In the rows, 128 means zero.
Each path is a new rotation, seen through one point. The rows after it are directions, each followed by how far the rotation turns it, in deg/step (0 if it stays put).
Each turn is a multiple of 5 degrees from 10 to 175, or 0.
Each row of a path follows its step; steps can be skipped.
Path 1:
step 1: [131 128 115 113 121 132 140 140 133 125 131 126 137 132 133 122 124 130
 133 131 132 129 118 139 134 130 132 123 130 128 141 134 128 129 122 135
 123 124 136 127 121 133 121 130 131 126 128 135 123 135 131 128 127 127
 141 129 126 132 134 135 108 122]
step 3: [126 127 128 136 118 133 128 133 124 127 117 128 134 133 129 136 129 142
 125 131 129 118 120 130 130 136 119 121 118 133 133 139 115 122 139 133
 135 125 125 133 126 127 130 132 133 125 137 119 141 127 134 120 131 130
 120 122 139 121 126 125 140 130]
step 4: [128 127 140 127 133 135 136 136 126 133 133 128 129 128 127 120 138 137
 138 120 124 142 130 120 128 123 135 122 130 122 124 136 126 130 115 120
 132 118 134 139 139 127 130 131 139 122 132 118 130 129 132 130 130 142
 120 123 126 129 133 136 127 130]
step 7: [124 135 126 131 124 122 116 122 128 123 132 116 122 134 125 148 127 128
 129 123 125 133 132 120 125 135 131 119 124 131 133 122 126 125 120 124
 130 121 129 120 129 143 122 133 131 127 125 121 129 133 138 127 120 127
 118 131 110 126 130 121 133 122]
step 10: [126 116 132 122 124 130 130 111 124 112 118 133 123 124 130 130 125 134
 126 133 124 129 133 129 135 118 123 126 118 135 142 131 136 126 127 135
 132 133 130 133 120 133 125 119 135 128 133 126 118 116 133 115 128 125
 129 134 125 123 130 131 129 138]
step 11: [116 115 124 136 135 131 110 126 124 117 134 126 134 129 134 122 136 125
 123 128 129 121 127 140 115 126 141 123 128 125 119 124 127 127 114 128
 123 127 133 130 132 123 126 123 127 128 134 117 130 124 131 128 131 137
 133 124 124 130 134 128 133 138]
step 12: [127 126 123 119 141 145 115 126 127 137 127 127 124 130 116 126 131 128
 130 127 129 124 121 127 135 126 129 127 121 141 133 131 118 134 124 119
 119 128 123 129 131 133 130 134 114 135 133 129 138 142 133 126 127 114
 126 127 118 132 125 129 124 128]
step 13: [123 139 126 122 115 128 124 127 118 146 133 137 127 123 125 128 123 127
 128 124 129 138 138 145 134 122 129 129 134 134 126 133 134 129 132 135
 119 124 123 140 132 132 128 123 121 128 120 121 126 114 127 127 128 126
 130 125 129 134 122 140 123 121]
step 19: [129 124 127 132 117 133 124 138 124 123 131 119 132 127 123 138 123 139
 126 128 130 116 120 124 131 118 118 123 135 143 131 120 125 132 128 125
 132 120 132 123 119 126 127 128 131 130 127 132 117 146 127 131 127 123
 145 127 127 138 130 135 129 131]
step 20: [132 125 127 127 114 126 128 133 129 136 129 130 138 119 118 120 127 127
 139 122 128 129 135 129 130 127 143 129 128 125 128 132 127 133 130 125
 117 135 121 127 110 119 121 125 132 116 135 115 132 133 126 140 118 128
 135 128 127 122 132 124 131 123]
Directions:
[128 129 128 129 129 128 128 132 128 127 127 127 130 127 130 127 128 129
 127 124 129 126 125 129 129 129 128 125 128 128 129 128 129 126 126 127
 129 129 132 129 132 129 127 124 128 132 129 130 128 130 127 131 129 129
 130 126 128 129 126 127 127 127]	140
[127 128 128 129 131 127 127 131 126 132 127 126 127 129 130 132 128 126
 127 128 125 128 127 130 129 131 129 129 126 127 128 129 128 129 128 129
 125 129 125 130 127 128 129 127 129 129 130 126 130 131 130 128 128 128
 125 128 129 129 129 127 130 128]	80
[132 127 128 128 127 127 127 127 125 127 130 129 129 127 129 130 127 129
 128 130 130 131 130 128 130 130 128 130 126 128 130 129 128 127 131 129
 126 131 128 129 129 125 127 124 126 129 127 131 127 126 128 128 127 129
 125 128 129 128 128 126 125 126]	95
[126 131 128 128 128 129 126 128 128 130 124 130 127 129 130 127 126 127
 127 127 128 127 131 127 130 126 127 127 129 128 129 131 129 127 132 128
 127 130 127 127 126 128 131 127 129 128 129 126 128 129 122 128 129 128
 130 129 126 127 128 126 126 127]	100
Path 2:
step 1: [113 143 130 133 125 120 132 122 124 124 128 134 131 136 122 138 124 123
 129 125 139 120 119 142 136 118 123 127 132 136 119 128 133 133 118 131
 133 121 127 124 139 130 134 119 126 120 123 133 131 117 121 120 125 116
 122 127 124 123 128 132 127 122]
step 5: [124 134 135 133 132 130 136 124 128 117 139 117 126 129 132 120 126 125
 132 119 134 136 142 128 136 135 128 130 120 118 129 128 138 131 129 116
 132 144 125 134 126 124 124 125 114 117 126 112 125 138 123 129 122 131
 136 130 128 122 125 123 125 129]
step 7: [124 124 140 131 128 120 114 138 114 129 126 129 136 128 132 126 132 134
 120 125 122 128 131 120 118 123 139 127 128 133 133 125 125 133 133 122
 132 121 131 122 115 129 137 125 129 129 130 128 119 136 118 146 118 140
 134 133 123 124 116 127 135 133]
step 9: [134 134 128 121 132 131 125 137 113 135 132 131 123 114 128 133 116 131
 125 127 121 126 127 122 129 122 111 129 138 120 130 129 129 129 123 123
 124 136 136 141 128 125 150 129 124 134 120 137 134 126 121 120 128 128
 126 121 129 128 129 127 128 134]
step 10: [122 132 127 131 127 132 123 128 137 127 138 131 119 140 133 130 133 120
 125 121 146 129 125 122 124 130 136 134 117 139 129 137 132 125 131 130
 140 127 126 126 119 129 121 141 135 118 137 127 118 126 118 126 130 129
 129 118 142 130 135 139 124 125]
step 11: [138 124 121 136 135 128 138 123 131 134 124 133 132 127 129 125 127 129
 127 128 114 132 114 135 132 136 125 127 136 133 133 114 127 129 125 127
 120 124 131 126 133 137 133 120 126 146 130 130 127 140 144 132 133 133
 135 136 137 126 137 138 132 126]
step 13: [128 125 124 131 131 120 133 134 132 132 120 125 125 127 126 133 123 124
 145 129 130 135 134 123 134 131 137 137 129 128 124 135 119 120 128 110
 118 118 126 138 138 129 120 114 119 117 141 136 132 122 133 120 129 127
 118 132 129 134 130 133 122 130]
step 15: [126 119 131 136 120 125 118 127 138 131 121 125 137 132 119 131 120 125
 134 141 137 127 138 140 133 117 133 135 116 129 126 129 129 127 127 144
 130 128 135 132 131 137 127 126 131 133 120 128 113 127 123 131 130 128
 117 130 129 126 121 140 134 119]
step 19: [134 137 131 128 125 123 132 129 143 118 144 129 133 128 126 125 127 124
 113 125 122 127 131 132 126 124 139 124 135 117 130 130 138 135 135 128
 127 117 126 130 135 135 127 142 131 120 126 123 123 134 133 139 129 122
 140 124 124 114 133 125 122 133]
step 20: [125 120 126 129 122 138 130 124 120 131 117 127 121 113 126 135 133 127
 135 129 125 132 125 127 127 142 124 138 122 125 145 136 119 136 123 140
 122 129 134 123 137 132 130 127 122 124 128 130 124 125 129 112 131 126
 126 135 115 133 127 137 139 133]
Directions:
[126 130 125 127 129 128 128 128 127 128 131 130 127 131 128 128 126 128
 127 126 130 130 131 127 130 126 127 131 130 127 129 128 131 128 127 127
 130 128 132 129 129 123 125 126 128 128 126 130 130 127 128 127 127 128
 129 129 130 129 129 128 126 128]	85
[129 130 130 130 129 129 127 129 126 127 130 130 126 127 127 127 129 124
 125 130 129 131 124 128 126 131 128 127 128 129 129 128 130 129 131 128
 127 126 128 127 130 126 128 129 126 131 127 129 127 128 129 125 129 127
 126 126 129 125 131 130 126 129]	45
[127 129 130 130 127 131 130 124 130 126 130 132 131 127 127 131 127 128
 129 129 128 127 127 126 129 126 128 130 129 130 129 130 128 128 130 129
 126 128 126 130 125 127 129 128 129 128 128 128 125 130 130 127 128 129
 129 127 129 127 125 128 127 128]	85
Path 3:
step 1: [130 120 121 128 121 133 134 123 131 131 123 128 121 121 134 126 130 128
 132 118 124 138 133 133 131 128 129 134 124 129 129 121 123 127 123 134
 130 119 126 128 135 123 130 121 116 113 128 134 132 145 120 115 123 134
 129 116 132 137 135 133 131 134]
step 2: [127 127 119 129 130 120 125 131 121 138 123 138 127 122 127 121 133 130
 132 128 122 141 131 130 127 126 130 128 140 132 133 129 122 124 131 133
 128 122 125 122 131 128 131 130 125 126 127 124 128 146 141 118 121 140
 131 124 128 141 132 140 129 141]
step 5: [134 133 121 130 126 122 121 115 127 132 129 127 125 118 133 128 120 121
 121 124 124 143 140 128 136 129 120 134 141 129 121 119 127 140 120 129
 129 125 131 124 123 135 125 119 126 126 133 137 132 128 131 121 124 114
 128 127 131 121 129 133 126 133]
step 7: [121 129 129 131 133 124 124 128 126 134 126 137 132 125 128 114 125 132
 127 117 133 143 128 131 116 141 134 134 134 140 123 124 123 141 127 125
 118 123 132 126 131 128 124 126 134 123 127 132 133 125 122 121 119 137
 135 131 133 137 136 135 133 132]
step 9: [136 126 131 116 123 128 124 139 131 128 136 131 131 131 131 126 133 128
 121 137 127 135 132 125 130 132 128 141 140 129 118 131 131 127 121 124
 128 122 122 132 131 123 125 128 135 112 136 131 133 130 122 110 120 124
 124 115 128 133 132 130 126 136]
step 10: [142 128 126 134 122 130 121 126 138 136 134 127 127 130 131 123 127 119
 140 125 128 144 135 120 126 124 127 136 132 130 126 119 133 125 124 125
 134 134 121 128 130 128 133 126 122 111 135 130 136 137 129 117 124 122
 125 121 129 137 128 134 136 130]
step 11: [136 138 126 135 127 121 137 118 135 140 141 134 121 122 133 124 139 125
 131 130 128 138 132 129 126 130 135 128 136 128 128 131 124 131 129 121
 127 132 128 124 127 121 126 125 115 127 122 133 131 140 134 120 122 127
 128 118 132 139 136 142 126 131]
step 14: [128 122 127 122 130 121 127 133 127 122 126 133 127 123 132 136 113 121
 125 126 119 139 139 134 130 133 123 135 144 124 137 126 124 135 119 132
 131 129 134 133 137 125 127 125 134 124 128 133 136 140 137 120 117 121
 127 122 130 128 130 131 129 135]
step 15: [129 119 133 128 131 131 122 127 129 131 129 130 130 120 132 126 124 125
 129 126 129 138 132 131 132 127 123 143 147 127 132 127 119 130 138 125
 123 131 122 129 133 136 123 135 127 127 134 137 130 126 136 123 118 117
 127 128 134 130 129 146 142 134]
step 19: [130 132 126 125 136 130 119 136 135 131 124 130 131 120 127 121 131 121
 121 123 127 142 126 127 131 129 127 138 133 127 128 125 125 125 116 126
 129 133 122 130 135 113 132 123 128 117 135 124 131 141 134 119 128 131
 137 124 135 147 127 133 134 130]
Directions:
[130 131 126 130 127 129 129 126 128 130 130 129 123 124 130 130 126 128
 129 127 128 129 125 130 130 128 129 126 125 131 127 127 130 130 131 126
 128 126 129 128 126 127 126 128 125 127 126 129 126 127 126 127 129 127
 128 130 128 128 128 127 129 129]	65
[126 125 126 130 124 127 128 130 129 127 129 129 129 129 129 129 124 127
 131 127 127 128 130 128 127 127 130 128 128 127 130 127 130 128 127 127
 129 128 131 127 130 129 131 127 125 127 129 127 127 129 129 127 128 128
 129 131 126 129 125 124 128 126]	170
[128 127 128 127 129 128 129 128 131 128 125 127 127 129 130 131 129 129
 126 131 128 130 127 131 128 129 128 127 130 125 130 127 131 128 126 124
 128 128 128 128 127 125 125 125 127 131 128 130 127 130 129 129 129 128
 130 125 128 130 128 126 128 124]	135
[127 130 128 125 132 129 127 131 126 127 129 127 127 126 128 131 127 129
 129 128 126 130 126 126 130 128 130 128 128 127 129 128 128 128 127 123
 128 129 127 130 128 129 130 127 132 128 128 124 129 127 128 127 126 128
 128 128 126 128 126 128 128 129]	70
[129 128 129 127 128 129 130 128 127 130 129 130 129 130 130 130 129 126
 127 130 125 129 129 128 129 128 129 127 126 126 129 128 126 126 126 131
 130 128 131 129 123 129 128 127 127 127 127 127 127 129 129 130 131 127
 129 131 127 129 130 130 131 131]	40
[126 127 128 127 130 131 127 129 126 124 131 130 127 126 128 127 128 126
 125 130 128 127 132 130 128 128 131 128 128 127 129 129 127 128 131 128
 129 131 130 129 129 125 128 128 126 127 128 129 128 127 127 127 129 127
 126 127 130 128 129 127 124 128]	130
Path 4:
step 0: [125 122 136 123 122 127 124 138 133 118 131 126 130 131 126 128 130 131
 131 120 127 130 128 131 133 128 129 119 123 130 128 124 126 136 133 126
 133 118 124 124 118 127 122 139 130 124 138 141 136 133 118 129 130 121
 125 123 131 124 136 121 140 128]
step 2: [133 113 130 124 134 131 116 128 128 119 131 132 133 131 131 136 132 129
 125 137 129 121 130 126 132 125 133 126 134 130 132 110 135 121 124 127
 119 125 130 127 131 117 127 127 132 128 129 128 132 126 137 142 129 131
 123 131 126 133 132 127 134 120]
step 5: [130 120 130 128 130 131 134 128 126 116 124 134 120 133 124 133 133 136
 127 136 131 118 118 132 136 133 125 132 130 131 132 122 124 139 126 133
 129 128 144 134 136 121 126 125 122 132 131 132 140 137 128 131 128 130
 126 130 129 132 127 139 123 130]
step 6: [121 122 130 125 134 125 126 125 122 116 129 124 133 120 129 138 129 126
 129 116 130 127 126 122 132 131 144 120 124 128 117 119 138 133 135 127
 130 129 124 125 130 128 121 138 126 136 136 132 132 130 129 132 131 130
 128 126 131 125 125 115 128 131]
step 9: [125 124 136 124 126 126 128 125 126 128 132 127 114 125 128 141 137 132
 128 121 128 120 136 134 123 127 122 121 122 132 117 128 137 130 130 128
 125 135 129 123 130 124 116 122 120 131 123 128 142 123 125 133 131 126
 129 126 123 127 118 130 124 139]
step 15: [124 109 129 135 120 133 130 127 136 126 124 130 120 131 129 137 132 124
 126 130 121 125 134 131 130 123 129 118 128 131 126 125 134 122 134 135
 117 131 134 128 134 116 128 128 120 132 125 125 134 125 121 129 134 119
 121 123 131 136 128 134 136 127]
step 16: [141 118 132 129 126 128 128 126 129 124 121 135 132 126 132 135 127 136
 128 124 137 134 125 134 127 127 137 131 128 129 118 123 124 135 116 128
 136 120 130 132 127 123 121 138 138 128 130 127 130 128 121 130 135 134
 121 126 122 130 138 123 124 138]
step 17: [119 129 130 125 115 135 127 135 128 125 129 124 126 126 123 134 129 134
 129 128 135 118 138 127 129 134 129 132 132 131 130 121 125 135 137 134
 125 123 126 128 137 127 128 131 134 122 133 142 138 133 128 130 122 130
 124 133 119 130 112 127 131 133]
step 18: [120 125 128 124 132 137 129 123 139 123 116 134 131 126 121 137 122 124
 124 132 125 121 117 120 137 135 124 126 126 132 125 119 137 126 130 136
 123 123 133 121 126 129 119 128 126 137 136 124 133 134 129 130 134 129
 127 121 128 129 136 131 120 125]
step 20: [137 128 133 130 128 140 130 120 122 133 115 123 124 131 133 135 140 128
 136 129 129 124 130 124 127 141 125 121 124 139 126 123 129 127 123 129
 129 121 121 131 134 124 131 128 129 127 142 129 129 130 130 127 131 128
 123 137 127 119 122 120 132 139]
Directions:
[128 130 129 128 129 128 129 125 124 126 129 127 127 128 128 131 128 125
 127 126 131 127 128 127 129 130 128 127 127 130 129 127 128 128 129 130
 131 128 130 129 130 130 126 126 124 129 127 127 126 129 131 128 128 129
 130 131 129 128 130 128 129 129]	25
[130 126 128 129 127 128 132 130 129 126 128 129 128 128 128 127 126 129
 130 127 130 130 126 128 127 129 129 127 124 127 129 128 126 133 128 132
 127 132 126 127 130 129 128 130 128 129 127 129 127 129 127 131 127 126
 126 129 128 129 128 129 129 129]	65
[129 131 126 128 125 130 129 131 128 127 128 129 129 130 131 128 130 131
 128 126 130 130 128 127 126 128 126 127 127 129 130 130 129 126 128 129
 129 124 129 130 127 127 125 127 130 127 127 129 126 129 126 126 130 130
 128 127 125 128 128 129 130 130]	85
[130 129 127 129 126 126 130 126 127 133 130 130 128 127 127 127 127 127
 128 127 128 124 128 130 130 125 127 128 126 127 128 128 129 129 128 131
 127 126 131 129 126 126 129 128 125 129 129 128 129 129 128 126 126 128
 128 130 128 128 125 130 125 130]	175
[130 127 129 128 128 126 125 130 128 129 128 127 128 130 129 127 125 126
 129 128 130 128 131 128 125 126 125 127 131 129 127 126 128 130 131 130
 128 128 129 130 130 127 127 126 127 130 128 131 127 129 127 129 130 125
 128 126 128 125 126 128 128 124]	170
[129 127 128 127 128 128 129 129 129 128 129 128 128 126 130 124 129 129
 126 132 130 126 127 127 126 127 129 131 127 130 129 124 126 130 126 127
 132 129 130 130 127 126 131 125 129 128 126 129 128 128 129 128 129 131
 128 130 127 128 129 126 129 128]	125
Path 5:
step 3: [119 126 131 130 127 126 128 131 132 114 135 141 128 120 138 127 121 122
 122 131 135 125 139 135 124 128 127 127 125 139 122 136 120 133 121 125
 136 129 119 134 127 120 116 132 123 124 121 128 134 122 121 125 114 131
 119 117 123 111 117 121 125 127]
step 6: [131 127 132 129 129 119 130 137 131 138 139 134 125 127 132 123 123 119
 126 122 118 132 126 134 135 133 136 141 136 122 133 121 113 131 121 130
 124 111 118 128 125 128 128 126 119 123 125 124 121 129 133 132 132 108
 138 120 125 129 117 127 125 132]
step 7: [123 128 125 128 122 131 130 117 133 124 130 122 120 117 127 120 127 114
 131 128 118 136 126 123 123 126 130 138 131 118 121 132 130 128 129 131
 137 136 142 132 118 134 129 129 126 131 118 120 124 131 135 124 136 118
 116 145 129 135 130 142 135 121]
step 8: [134 128 136 138 137 126 132 127 127 132 127 144 140 133 134 120 130 127
 136 129 127 140 127 119 130 130 134 122 139 128 119 134 116 124 130 128
 140 121 133 119 129 120 136 124 134 129 128 127 129 140 121 119 129 131
 122 115 123 128 133 130 124 111]
step 9: [127 130 112 116 129 127 128 117 126 129 130 126 129 133 138 133 128 118
 126 139 143 127 135 122 133 135 141 141 124 123 121 131 129 131 126 133
 126 129 124 135 143 126 126 119 131 133 120 128 125 138 126 126 116 124
 134 123 116 136 133 134 134 132]
step 10: [123 135 130 130 138 135 137 124 132 133 117 110 129 130 112 125 129 124
 124 135 135 135 138 128 131 121 123 128 132 133 114 140 128 134 137 128
 131 121 125 144 126 123 130 136 126 126 132 122 136 130 119 122 128 135
 123 126 134 120 118 126 134 126]
step 11: [125 128 132 135 131 122 131 132 134 115 124 131 117 129 131 129 127 126
 137 126 131 131 136 126 118 143 134 123 133 136 126 126 122 133 125 136
 107 132 111 130 134 121 116 132 124 132 125 138 130 122 124 132 138 136
 128 121 120 133 128 125 128 117]
step 15: [121 123 143 133 129 125 131 125 126 124 131 123 136 133 135 124 107 117
 118 129 121 128 135 123 128 125 125 141 123 116 128 125 127 128 134 116
 142 126 131 125 128 129 125 135 123 127 125 123 111 134 121 116 131 121
 119 125 123 126 125 130 126 129]
step 16: [129 128 124 137 128 126 127 126 124 135 148 128 128 122 124 130 132 126
 136 120 131 141 133 117 132 133 133 126 135 120 120 136 127 136 137 133
 127 129 131 131 125 115 136 125 133 139 127 138 121 131 135 123 139 122
 128 124 120 117 132 133 143 130]
step 18: [136 121 130 122 126 121 132 124 132 124 117 117 122 126 125 118 118 130
 125 134 128 141 127 125 117 138 145 121 134 132 124 133 126 132 132 128
 133 118 126 140 128 124 125 123 124 126 119 123 133 137 130 124 123 121
 138 132 117 128 113 134 134 117]
Directions:
[130 129 130 128 129 129 129 131 125 128 130 129 128 131 126 128 129 127
 129 127 128 126 127 128 129 126 126 132 129 128 128 131 128 130 126 125
 132 124 126 126 128 130 129 129 128 127 129 125 131 125 127 127 130 130
 128 126 128 128 129 126 128 125]	160
